M = [136 121 135 118 102 110 142]
The second entry from the left -> 121
The entry just right of the centre entry -> 102
The entry just left of the centre entry: 135

Read these off the row that follows.
1) What is the largest entry?
2) What is the entry just left of 132?
3) What is the entry just left of 112?
4) What is the entry just right of 134?
[137 142 112 145 125 134 103 122 142 141 132 143 126 135 144]
1) 145
2) 141
3) 142
4) 103

Questions about the grid below. Rows and columns are numbered from 0.
1) What is the smallest entry?
2) What is the bottom-right entry?
3) What is the entry at row 0, column 0?
4) What is the entry in row 1 and column 0?
5) What is the top-right entry?
6) What is the entry just left of the smallest entry?
7) What is the entry at row 0, column 1?
8) What is the entry just right of 133?
[[109 138 132 131 130 138 139 115 117 125 124 102 138 125 101 136]
 [142 121 125 122 126 104 128 138 137 111 131 132 113 133 143 117]]
1) 101
2) 117
3) 109
4) 142
5) 136
6) 125
7) 138
8) 143

Read these off the row that follows.
1) Give the 3rd entry from the right.
2) Give the entry just left of the largest entry.
3) Give the second entry from the left.
4) Give the first entry.
[117 131 115 128 119 153 129 140 148 140 127]
1) 148
2) 119
3) 131
4) 117

X =
[[125 126 137 130 134 133 138 127 134 136 137 130]
 [124 134 117 123 125 116 121 124 114 111 115 115]
 [152 126 129 148 122 133 127 129 136 156 136 135]
 [136 121 143 134 137 134 137 133 139 155 139 137]
 [127 120 143 128 136 141 138 130 143 135 144 139]
 [123 131 121 123 129 119 121 129 117 115 119 121]
 [132 126 121 131 120 127 116 128 124 127 128 125]
 [150 129 120 146 118 120 118 132 125 158 123 131]
 [125 130 123 124 130 121 123 130 119 115 121 122]
 [139 125 127 131 121 132 116 128 134 146 132 136]]
Counting starts at 0.
Which number is the entry in row 2 and column 0?
A: 152
Which number is the entry in the top-right corner?
A: 130
Which number is the entry just left of the largest entry?
A: 125
Which number is the bottom-left entry?
A: 139
Which number is the entry at row 1, column 0?
A: 124
The entry just right of the largest entry: 123
The top entry of the column that holds the largest entry is 136
The entry in row 0 and column 1: 126
Which number is the entry in row 1 and column 1?
A: 134
Which number is the bottom entry of the column that holds the smallest entry?
A: 146
The entry at row 0, column 2 -> 137
Which number is the entry in the bottom-right corner?
A: 136
The entry directly below the smallest entry -> 156
The largest entry is 158
The minimum: 111
Which number is the entry just left of the smallest entry?
A: 114
The entry directly below 148: 134
The entry directly below the largest entry is 115
The top-left entry -> 125
Which number is the entry at row 2, column 1?
A: 126

array([[135, 138, 128, 116, 135, 144, 133, 120, 103, 138, 136, 126, 138,
        130, 143],
       [140, 133, 133, 114, 132, 139, 116, 115, 108, 131, 146, 130, 129,
        130, 126],
       [138, 118, 126, 123, 119, 148, 126, 124, 115, 145, 146, 124, 132,
        140, 126],
       [130, 130, 131, 115, 130, 139, 128, 115, 106, 145, 138, 129, 134,
        143, 131],
       [147, 130, 131, 112, 131, 142, 127, 128, 112, 146, 146, 124, 135,
        147, 137],
       [147, 121, 144, 121, 133, 135, 125, 118, 115, 140, 150, 139, 133,
        135, 135],
       [137, 127, 132, 112, 128, 140, 128, 112, 107, 132, 138, 123, 139,
        133, 139],
       [141, 134, 134, 114, 133, 141, 120, 124, 108, 138, 150, 119, 124,
        145, 127],
       [133, 119, 132, 126, 133, 147, 135, 121, 103, 139, 149, 134, 127,
        140, 132],
       [138, 127, 129, 117, 130, 145, 124, 119, 109, 140, 150, 133, 134,
        124, 119],
       [145, 114, 136, 118, 126, 150, 127, 122, 120, 141, 143, 132, 132,
        137, 136]])
The fourth entry in reading order? 116
The entry just left of the centre entry -> 125
The second entry in reading order? 138
The entry just left of 109 is 119
The 1st entry in reading order? 135
The entry at the centre: 118

[111, 130, 136, 105, 118, 111, 138, 131, 126, 123, 126, 132]
The entry just right of the largest entry is 131
The entry just left of the smallest entry is 136
